In the rows, zero is written as 100.
First come named turns, each shown by rows before and after it. For each pair of rows after them, which turns, in which order, take the first row to the second? The first pair is done for you.
F (before -> after):
68; 108; 131; 77; 84; 71; 98; 130; 86; 100; 98  ->  71; 112; 139; 70; 102; 97; 111; 124; 88; 104; 87
85; 132; 126; 106; 74; 65; 92; 108; 85; 70; 107  ->  84; 142; 140; 95; 104; 96; 120; 97; 87; 69; 93
72; 100; 105; 89; 118; 154; 92; 89; 126; 96; 89  ->  65; 78; 72; 104; 89; 122; 65; 103; 131; 91; 98
V (before -> after):
81; 92; 76; 99; 101; 105; 79; 93; 97; 108; 104  ->  93; 95; 85; 109; 111; 100; 73; 88; 95; 119; 104
94; 81; 50; 103; 89; 120; 102; 93; 124; 90; 98  ->  127; 77; 69; 122; 105; 113; 77; 83; 122; 107; 89
117; 99; 119; 107; 106; 88; 71; 100; 94; 118; 94  ->  100; 112; 129; 95; 102; 78; 89; 110; 81; 110; 94
X (before -> after):
87; 97; 80; 89; 83; 94; 84; 114; 115; 101; 103  ->  101; 88; 70; 95; 81; 95; 83; 111; 114; 97; 105
109; 101; 102; 118; 64; 92; 100; 101; 91; 97; 104  ->  103; 106; 106; 110; 71; 88; 107; 108; 90; 92; 106
88; 77; 51; 114; 78; 82; 75; 117; 116; 94; 113  ->  103; 85; 45; 124; 79; 86; 96; 100; 105; 92; 123
92; 94; 93; 94; 93; 84; 83; 110; 105; 111; 99  ->  100; 92; 88; 107; 93; 85; 83; 109; 108; 112; 99
G (before -> after):
89; 100; 61; 108; 96; 131; 160; 81; 97; 75; 121  ->  49; 98; 87; 74; 112; 152; 136; 110; 116; 85; 87
50; 77; 79; 88; 72; 76; 63; 128; 117; 101; 81  ->  87; 116; 161; 88; 107; 70; 69; 108; 90; 122; 74
67; 74; 73; 113; 96; 90; 70; 108; 131; 90; 87  ->  90; 100; 142; 105; 120; 86; 71; 101; 115; 110; 69
52; 130; 100; 42; 102; 126; 134; 91; 84; 94; 118  ->  81; 144; 111; 57; 101; 117; 142; 75; 67; 99; 127

Each pair is 2 to 3 turns apart.
142; 108; 84; 130; 95; 85; 99; 85; 106; 101; 109  ->  141; 117; 94; 124; 118; 116; 112; 72; 108; 103; 100  F F
84; 136; 147; 79; 117; 100; 123; 102; 84; 114; 93  ->  135; 131; 115; 124; 106; 70; 112; 75; 77; 114; 114  X G
128; 74; 99; 119; 117; 109; 52; 96; 122; 120; 70  ->  132; 66; 74; 127; 96; 88; 60; 92; 117; 111; 89  G F G
97; 90; 120; 83; 92; 54; 47; 130; 108; 116; 75  ->  74; 117; 100; 64; 60; 48; 121; 129; 79; 90; 121  G V V
58; 118; 98; 82; 120; 150; 116; 109; 86; 95; 80  ->  74; 122; 102; 97; 64; 61; 90; 124; 56; 96; 114  F F F
94; 100; 128; 90; 91; 68; 77; 115; 88; 110; 99  ->  105; 107; 138; 85; 126; 111; 92; 98; 95; 112; 81  X F F
134; 108; 133; 130; 99; 49; 53; 107; 78; 132; 75  ->  88; 88; 70; 122; 57; 41; 52; 126; 92; 105; 94  G V G
38; 105; 80; 83; 75; 98; 107; 96; 108; 82; 102  ->  97; 139; 139; 107; 118; 106; 125; 55; 85; 104; 99  G F G
135; 96; 106; 125; 122; 89; 62; 83; 82; 128; 108  ->  122; 80; 52; 130; 110; 96; 72; 84; 94; 115; 125  F G
68; 101; 70; 72; 111; 149; 134; 102; 111; 75; 95  ->  60; 86; 101; 66; 108; 116; 71; 130; 124; 98; 73  F G F
104; 105; 140; 89; 119; 89; 81; 90; 95; 126; 92  ->  84; 119; 124; 77; 106; 94; 129; 85; 79; 103; 117  V V G
160; 90; 109; 134; 104; 75; 60; 92; 99; 138; 95  ->  146; 87; 55; 145; 83; 81; 103; 79; 99; 107; 127  G X
122; 85; 103; 120; 75; 46; 66; 108; 79; 108; 111  ->  126; 74; 107; 116; 87; 65; 47; 109; 92; 113; 91  G G X
94; 130; 144; 62; 127; 126; 133; 87; 86; 114; 80  ->  74; 83; 39; 86; 52; 87; 125; 98; 101; 81; 121  G G F
89; 112; 69; 100; 107; 144; 129; 86; 106; 87; 100  ->  89; 116; 123; 81; 126; 130; 88; 104; 107; 115; 65  G F G
